Where one turn sends some rows of the set: a few examples, then the rows asked
j_43: [ -6   3 -19  -4  -6  -7 -12 -24 -23  10  -4 -25  14 -13]
j_166: [-10  -7   3  28   3   2 -22  -5  10 -13 -20   1 -12   9]
j_163: [-10  -1 -21   6  -2 -12 -23 -32 -13 -24   0 -31  30 -24]
j_235: [  5 -23  -3  -1  -5  -6  -6 -37 -26 -28  -4 -19   8 -35]
j_812: [-22   2  -7  18  -9   3   3 -28  10 -30   9 -49  13  -3]
j_626: [ -8  -9  -1  19   4   4 -27  -8   4 -12 -33  -5  -2  18]
j_625: [ -6 -19 -16  -2 -11   0 -30 -24  -9  -6  10 -20  19 -28]
j_600: [-15 -10 -16   5  14  -1 -21 -30  16 -42   5 -40  19  -2]
j_20: [  5 -19   5   0  11  -1  15 -34 -20 -20  -7 -23 -18 -10]
j_398: [-10 -16   2  15   3  14 -36  -8   2 -17 -18  -2   0  21]
j_952: [  8 -40  -2  -2   3   7  -6 -31   2 -31  -5 -25 -10 -23]
j_228: [ -4 -13  -5  22  -1  15 -28  -8  13 -16 -28  -3  -4  12]
j_622: [ -6 -27  13   0 -10  13   9 -30 -17 -25   2 -36  -3  -9]
j_866: [-12  -8   8  18   6   2 -30  -5  -8 -10 -17   3  -5  16]
j_469: [ -6 -10 -12   2 -27   9  -9 -24 -15  -1  -3 -38  21 -11]
j_352: [ -8  -8  -5  12  13  -8   0 -39  -1 -51  -3 -35  10 -18]
j_476: [-12 -10   5  27  -3   8 -32  -5   7 -14 -10   3  -9   6]
j_838: [-16  10 -16  11  18 -10   2 -27   4 -27   0 -41   8   4]

j_43 turns into j_838
j_812 turns into j_622
j_235 turns into j_163
Now these:
j_166 turns into j_866
j_476 turns into j_398
j_600 turns into j_952

Where one turn sends some rows of the set: a few examples, then the rows asked
j_623: [  4  -6  11  -8   0   0  -1 -10  -1  -6  13  -2  11  -4  33   3 -14   6
   8   0  43  15 -21  17   2 -22 -14  22   4 -23   0 -14 -17  13 -24   6
  26   0  10 -11 -10   3  -2 -22  10  28  -2  -5 -15  -9  -1   3  20   0
 -19  19 -40  11  12   7  -8  -6   2   8  16  15  14 -16]
j_661: [  6  -4   5 -12   2 -18   5   9   0  -4  -6  -3  11 -15 -18 -14  -1  -8
 -26  15  35  -1 -12 -10 -15  -1   4  18  -2  -6 -13  -8  26   0 -15  33
  22  36 -26   1  -5  -8   8   9  10  -4  15   8 -19   3   2  -5  12  15
  -9   6   6  -2   4 -12  -3   8  -5 -10  -2  -2 -23  -3]
j_403: [-19   8  16  17   5  -8 -18  15  27 -12 -19 -12 -23  12  -3 -16  -8  17
 -15  -9   6  23   4   6  -6  -1   8  12  19  -4  19   3   1  23   3  -3
  15  -1  13  23   2  14  24 -21  14  21   3 -14 -25  12  -3   6  13 -30
   9  -1 -23  25   4  12  14  31 -10 -18  -8 -10  -3  21]
j_808: [-22  13  20  22   1  -4 -16  11  26  -9 -18 -14 -18  18  -3  -9  -6  13
 -15  -4   6  24   4   1 -15  -2   9   9  24  -5  17   2   9  17   1 -11
   4 -10  13  16  -1  14  24 -21   7  22  -3 -17 -16  16   0   5  21 -27
  10   3 -18  20   4  13  14  22  -6 -15  -8 -10  -4  16]
j_668: [  3   8  -8  16   7  -4  -2  10  12  -4   3  -4  -3  13  20 -29 -27  -4
 -22 -20  33   5  -7  14  13   4  -7  35  11 -20   6  15 -27 -20  13   8
  30   9  -4  -8  17   4 -13   1 -16   2  15  18 -31   3   7  -1  13 -16
  -7  -3  -2  25  12  34  -1   7 -17 -17   0 -16 -14  15]
j_984: [-22 -10 -10   4  -3 -10 -12  14  15   8   8  30 -10   9   1  -4 -21  17
  -4  11   1  -3  -1 -12  -2   2   1  10   1  -5 -22  25 -13  15  19   1
   2  10 -20  -4   4  21   3 -14  -2 -18 -19   3 -22  29  14 -13  27  -1
 -29  21  -1   6  -4  10  14   6  14 -54 -27   3  15  33]
j_234: [-15 -15 -12   7   9  10 -11 -11  -4 -15   7  14   0  34  18   1 -30   2
   0 -12  35  -7 -27   3 -15  -8  -2 -17  -3  -5  15 -10   6  15  18  -1
  51  -1 -16  -6  -6  23 -16  -6  18   6 -19  -5 -37   3 -11  -7  39  18
  -1   4   6  18  18  17  21  19  11 -17  -8   0  -2  -2]
j_613: [  7  -1  10 -12   2   1   0 -12   0  -9   8   1  21   0  27  -9 -13   6
   7   8  40  21 -14  14  -5 -22 -23  17   6 -23   6 -12  -6  17 -22   2
  26   1  10 -14 -14  10  -1 -25  10  28   0  -7 -17  -9  -1  -1  16  -3
 -12  17 -46   9   5   4  -7   0  -1   9  12  18  10 -14]
j_524: [-22 -12  -9   6  -9  -4 -10  15  12   9   5  18 -10   4  -7  -2 -15  11
 -15  18   1  -7  -6 -13   1   0   8   5  -4  -6 -27  25 -13  17  17   4
   0   6 -19   3   3  26  -1  -5  -7 -14 -17   4 -22  36  11 -11  18  -2
 -20  16  -5  12  -3  19  17   4   9 -55 -31   3  11  27]
j_139: [  9  -4   2 -18   6 -25  -1  11   2  -7   0   5   6 -13 -18 -11  -9 -11
 -20  21  25  -5 -14  -7 -10   1   7  19  -5   4 -14 -13  23  -3 -17  32
  26  36 -24   2  -4  -5   7  -2  12  -1  11   9 -24   0   3  -7  11  20
 -17   6  -1  -2  -3  -4  -2  15  -4  -9  -8  -3 -20  -4]
j_691: [-21  -9 -18   6 -10  -2 -10  14   4  11  17  24  -3  11  -4  -6 -19  11
  -8  14   3  -4  -1 -14   0  -4   3   4   4  -3 -19  23 -16  21  21   1
   2   2 -20   3   5  21   1  -5  -4 -12 -23   4 -22  34  10 -14  26  -4
 -15  14   0  11  -6   8  15   6  11 -56 -30   1  13  32]
j_498: [ -7 -20 -11   4   6   7 -18 -15  -5 -15   7  15   4  33  22  -5 -26  -1
   2 -11  35 -13 -25   3  -9 -14  -7 -14  -4  -6  16  -7   4  12   9   0
  54  -4  -5   0  -5  23 -16  -1  21   0 -23 -13 -28  10  -8  -6  37  21
  -5   9  -2  16  16  19  21  14  15 -20  -5   7   1   1]
j_948: [-24  -9   6 -15   7   3   2  -8 -13  -5 -14  16  -5   2  -2   3  14  28
 -11 -18  31  19 -16  -3  -9 -12  -3  -5   8   8 -22   6  -5  54 -14   9
   8  23 -17   9   4   2  18  -1  18  -1 -17   8 -26   1   0  -1   8  -2
  23  14   1  -1   4 -23  -9  32  21 -20   1   5  21   3]
j_998: [-24 -14   3  -8  11   3   7  -5  -7  -4 -15  12  -4  -4   5   3  18  30
  -5 -15  36  18 -10  -4  -7  -4  -2   0   7   6 -23   8  -7  54 -13   7
   3  15 -23  10   3  -2  16  -9  16  -1 -14   0 -27 -13   4  -2   7   5
  24   8  -3  -4  11 -22  -6  29  16 -16  -6   3  18   7]
j_308: [  2   5   0  14   9  -1 -12  10  11  -8   2   5  -4  12  15 -28 -27  -6
 -26 -27  29  10  -5  12  14   1 -12  44   9 -25   4  17 -19 -15   7   7
  30   6 -12  -3  20   9 -19  -2 -15   7  15  21 -21   8   6  -7  15 -13
 -10  -1  -9  26   8  24  -7  14 -18 -22  -3 -18 -20  13]
j_65: [ -1  12  -3  16   0  -4   0  18  13   1   6  -4  -3   8  13 -29 -30   4
 -24 -19  30   6  -7  14   9  -1 -14  33   4 -21   4  15 -22 -18   4   7
  34   6 -10   0  20   8 -12  -1 -12   2  14  23 -22   2   4  -4   9 -13
 -16  -7  -3  28  16  31   0  10 -18 -17  -7 -19 -19   9]
j_186: [  0  -9  -2 -14  -9  -4  24 -15  16  -7  18  22  -6   5   3  21  -5  14
   3   2  23 -12  -6   9   4 -35  21  12   0  -6  -8  22  -4  -5  12 -23
 -12  26  -3  -2  -2 -19   0 -12  -8  22 -14   1 -36  29   1  -1  16 -20
 -10   8 -11  18  -3  11 -25   3   8 -10  -1   4  18  18]
j_968: [  3  -2  14  -7   0   5  -4 -12  -2  -1  17  -2  13   0  29  -6  -7   3
  12   5  43  22 -21  13  -6 -21 -14  24   0 -26   5   0  -9  16 -23  -1
  34  -6   4  -7 -19   6  -1 -27   1  27   0  -2 -11  -8  -1   2  17   4
  -7  24 -37   7   8   7 -12  -6   2   5  10  19  12 -16]
j_468: [-22  -3   6 -11  12  -3  -1  -5 -12  -8 -13  14   0  -4  -4   4  15  22
 -10 -18  30  13  -8 -10  -5  -6  -2  -5  10   7 -22   9  -6  59 -10   7
   2  14 -12   9   9  -1  17  -4  21   2 -10   0 -25  -8  -1   0   7  -1
  23  20  -8 -10   6 -21  -7  29  13 -20   5   6  19   3]
j_586: [  6  -2   2 -13 -10  -6  17 -17  14 -13  12  22  -7  12   2  18  -1   7
  -3  -2  20 -16  -5   9  10 -40  19  17  -1  -3 -15  21  -4  -6   8 -21
  -6  29   3   0  -2 -23  -6 -16  -6  17 -18  -3 -31  30   7   2  15 -18
   0   3  -8  16   1   5 -27   6   9  -6   4  -2  11  18]

j_524 turns into j_948
j_468 turns into j_623
Now these:
j_998 turns into j_968
j_586 turns into j_139
j_403 turns into j_186

